Questions about the matrix below.
1) Find the first entry on the diagonal from the top-right corner.
2) Find the smallest entry.
3) Find the last entry, reading row by row.
4) Find the first entry on the main diagonal.
5) Find the 2nd entry, reading row by row.
6) Find the third entry in reading order.
7) Find the entry just left of 117.
8) Find the entry directly below the smallest entry.
array([[139, 128, 107, 116, 136, 128, 101, 128, 126],
       [127, 109, 108, 116, 140, 117, 140, 126, 128]])
1) 126
2) 101
3) 128
4) 139
5) 128
6) 107
7) 140
8) 140

x =
array([[130, 110, 106, 119, 103, 101, 112, 108, 115, 119, 121, 128, 125],
       [123, 116, 116, 137, 107, 112, 119, 119, 128, 126, 128, 112, 132],
       [116, 121, 133, 108, 128, 134, 114, 131, 119, 121, 121, 126, 114],
       [115, 135, 129, 115, 146, 131, 126, 117, 129, 112, 120, 108, 119]])
Counting starts at 0.
Read off the top entry of the column that holds the smallest entry.
Answer: 101
Read off the entry in row 1 and column 0.
Answer: 123
The top-left entry: 130
Read off the entry in row 1 and column 2.
Answer: 116
Read off the entry just right of 117.
Answer: 129
Read off the entry at row 0, column 1.
Answer: 110
The entry at row 2, column 0 -> 116
Read off the entry in row 0 and column 2.
Answer: 106
The entry in the bottom-right corner is 119
Read off the bottom-left entry.
Answer: 115
Read off the top-right entry.
Answer: 125
The entry just right of the smallest entry: 112
The maximum is 146
Read off the entry directly below the smallest entry.
Answer: 112

Questions about the row below.
1) Which number is the 2nd entry from the right?
2) Which number is the entry just left of 139?
3) Which number is the 1st entry?
4) Which number is the fifth-last entry?
5) Which number is the 3rd-last entry?
[125 111 130 136 124 124 130 134 157 139 130 120 126 123 125 122]
1) 125
2) 157
3) 125
4) 120
5) 123

X =
[[141 133 134 123 129 120 123 143 122 124 119 138 133 122 134]
 [144 131 135 122 127 120 118 145 124 126 120 141 135 121 134]
 [149 133 135 122 131 116 122 145 122 124 115 140 135 122 136]
 [140 134 133 123 126 118 122 143 122 122 118 139 134 121 134]
 [143 132 136 119 123 121 117 146 121 125 122 142 135 122 138]
 [144 133 134 121 128 118 119 145 121 125 120 140 134 121 135]
 [144 132 133 126 135 116 123 144 123 120 116 138 134 121 130]
 [146 131 133 120 125 118 119 148 120 124 118 139 134 121 135]
 [144 132 134 121 128 118 119 144 123 125 120 142 134 122 135]
 [145 130 133 125 134 116 125 142 125 122 117 138 134 122 130]
 [145 133 132 123 132 117 125 144 120 122 114 140 131 124 130]
 [139 132 135 118 121 123 118 144 123 126 124 139 134 122 136]]
Rows and columns are numbered from 0.
Read off the entry in row 2 and column 2.
Answer: 135
The top-left entry is 141
The maximum -> 149
Read off the entry in the bottom-left corner.
Answer: 139
The entry in row 0 and column 1: 133
Read off the entry just right of the smallest entry.
Answer: 140
The bottom entry of the column that holds the smallest entry: 124
Read off the entry in row 1 and column 0.
Answer: 144
The entry in the bottom-right corner: 136
Read off the smallest entry.
Answer: 114
Read off the entry in the top-right corner.
Answer: 134
The entry at row 2, column 1 is 133

W =
129,125,130,131,126,127,131,123,125,128
129,124,129,129,123,120,123,130,135,127
129,128,127,126,129,126,127,127,128,127
131,123,134,130,116,129,135,145,132,155
Counting starts at 0.
The entry in the top-left corner -> 129
Which number is the entry in the bottom-left corner?
Answer: 131
Which number is the entry in the top-right corner?
Answer: 128
Which number is the smallest entry?
Answer: 116
Which number is the entry directly above 132?
Answer: 128
The entry just right of the smallest entry: 129
The entry in row 0 and column 1 is 125
The entry at row 1, column 0 is 129
The entry in row 0 and column 2 is 130
The bottom-right entry is 155

Read these off the array that follows.
1) The entry just left of 138?
2) The entry in the top-right corner?
3) The entry just right of the largest entry?
4) The 2nd entry on the diagonal from the top-right corner?
5) The entry just right of 136?
6) The largest entry in the last column?
7) The median of all entries?
8) The entry directly below 122?
[[136 140 120 120 123 134 139]
 [122 144 108 108 129 148 143]
 [148 131 125 155 125 126 138]]
1) 126
2) 139
3) 125
4) 148
5) 140
6) 143
7) 131
8) 148

Questions about the grid below. Rows and columns are numbered from 0.
1) The entry in the top-right corner?
2) The entry in row 0 and column 2?
3) The entry in the top-left corner?
4) The entry directly below the smallest entry?
5) The entry at row 1, column 0?
6) The entry at the centre?
7) The bottom-left entry?
8) The entry just right of the centre entry?
117	112	128	134	127	120	132	135	119
103	129	131	139	120	101	135	156	119
144	111	122	124	135	149	121	105	127
144	131	114	134	145	150	109	104	120
140	140	126	120	126	134	124	123	139
134	127	143	115	123	134	142	123	142
115	118	117	141	129	116	121	139	112
134	125	122	138	148	147	116	107	115
142	124	123	132	147	155	117	100	121
128	121	147	113	117	127	149	130	144
113	142	131	130	116	104	134	154	131
1) 119
2) 128
3) 117
4) 130
5) 103
6) 123
7) 113
8) 134

Read these off the grid that follows. Counting starts at 0.
1) What is the bottom-left entry?
2) What is the top-left entry?
3) What is the entry directly below 108?
4) What is the entry in row 1 and column 0?
5) What is the entry at row 2, column 1?
6) What is the entry in row 0 and column 2?
7) What is the entry in row 0 and column 1?
8) What is the entry in row 1 and column 1?
[[116 124 116 138 108 116 124 133 122 129 112]
 [120 127 114 140 137 138 140 138 132 127 135]
 [110 131 117 110 134 123 124 123 121 136 136]
 [128 127 122 127 135 136 113 128 132 130 112]
 [132 136 123 138 144 145 111 140 114 127 138]
 [153 111 114 126 131 120 130 135 125 149 129]]
1) 153
2) 116
3) 137
4) 120
5) 131
6) 116
7) 124
8) 127

Read these off the matrix that follows. Rows and columns are numbered from 0.
1) What is the entry in row 1 and column 0?
2) What is the bottom-right entry?
3) What is the entry at row 0, column 2?
4) What is the entry in the bottom-left corner?
5) What is the entry directly above 106?
6) What is the entry in row 1 and column 2?
7) What is the bottom entry of the column that holds the largest entry?
8) What is the entry directly below the largest entry?
[[130 129 133 138 140 131]
 [120 121 146 136 123 129]
 [115 137 141 119 106 139]
 [125 121 129 125 119 126]
 [133 133 141 133 140 121]
 [135 117 121 144 140 123]
 [120 141 137 136 123 144]
 [115 125 117 133 115 139]
 [120 108 137 133 119 131]
 [123 145 117 130 136 129]
 [123 129 113 122 115 136]]
1) 120
2) 136
3) 133
4) 123
5) 123
6) 146
7) 113
8) 141

B =
array([[131, 133, 129, 122, 136, 127, 140, 128, 134, 126, 119, 143, 132],
       [133, 130, 131, 122, 137, 133, 143, 133, 132, 132, 125, 124, 128],
       [122, 124, 125, 133, 117, 123, 118, 126, 123, 124, 132, 128, 131],
       [139, 130, 134, 120, 136, 126, 148, 129, 126, 130, 121, 126, 125],
       [117, 118, 125, 125, 108, 123, 132, 134, 121, 119, 134, 118, 146],
       [119, 123, 135, 129, 112, 122, 120, 118, 113, 118, 133, 138, 129],
       [110, 122, 132, 144, 117, 130, 114, 120, 118, 131, 149, 122, 125],
       [123, 117, 135, 120, 105, 128, 121, 129, 110, 119, 135, 116, 132],
       [132, 134, 130, 141, 148, 132, 140, 125, 133, 146, 136, 117, 115],
       [144, 131, 133, 120, 141, 134, 143, 133, 130, 137, 123, 113, 118],
       [146, 129, 133, 110, 134, 132, 140, 134, 128, 129, 115, 120, 123],
       [145, 138, 125, 123, 146, 133, 123, 129, 141, 134, 113, 134, 116],
       [128, 131, 116, 131, 137, 123, 146, 137, 143, 130, 123, 128, 142],
       [137, 138, 126, 120, 149, 141, 129, 133, 145, 135, 117, 138, 122]])
Counting starts at 0.
Read off the entry in the top-left corner.
131
The entry at row 0, column 1 -> 133
Read off the top-right entry.
132
The entry at row 1, column 1 -> 130
Read off the entry in row 1 and column 0.
133
Read off the entry in row 0 and column 2.
129
Read off the entry in row 1 and column 2.
131
Read off the entry just right of the smallest entry.
128
Read off the entry directly below the smallest entry.
148
Read off the entry at row 2, column 0.
122
The entry in the bottom-right corner: 122
The entry just right of 112: 122
The entry at row 2, column 2: 125
The bottom entry of the column that holds the smallest entry: 149
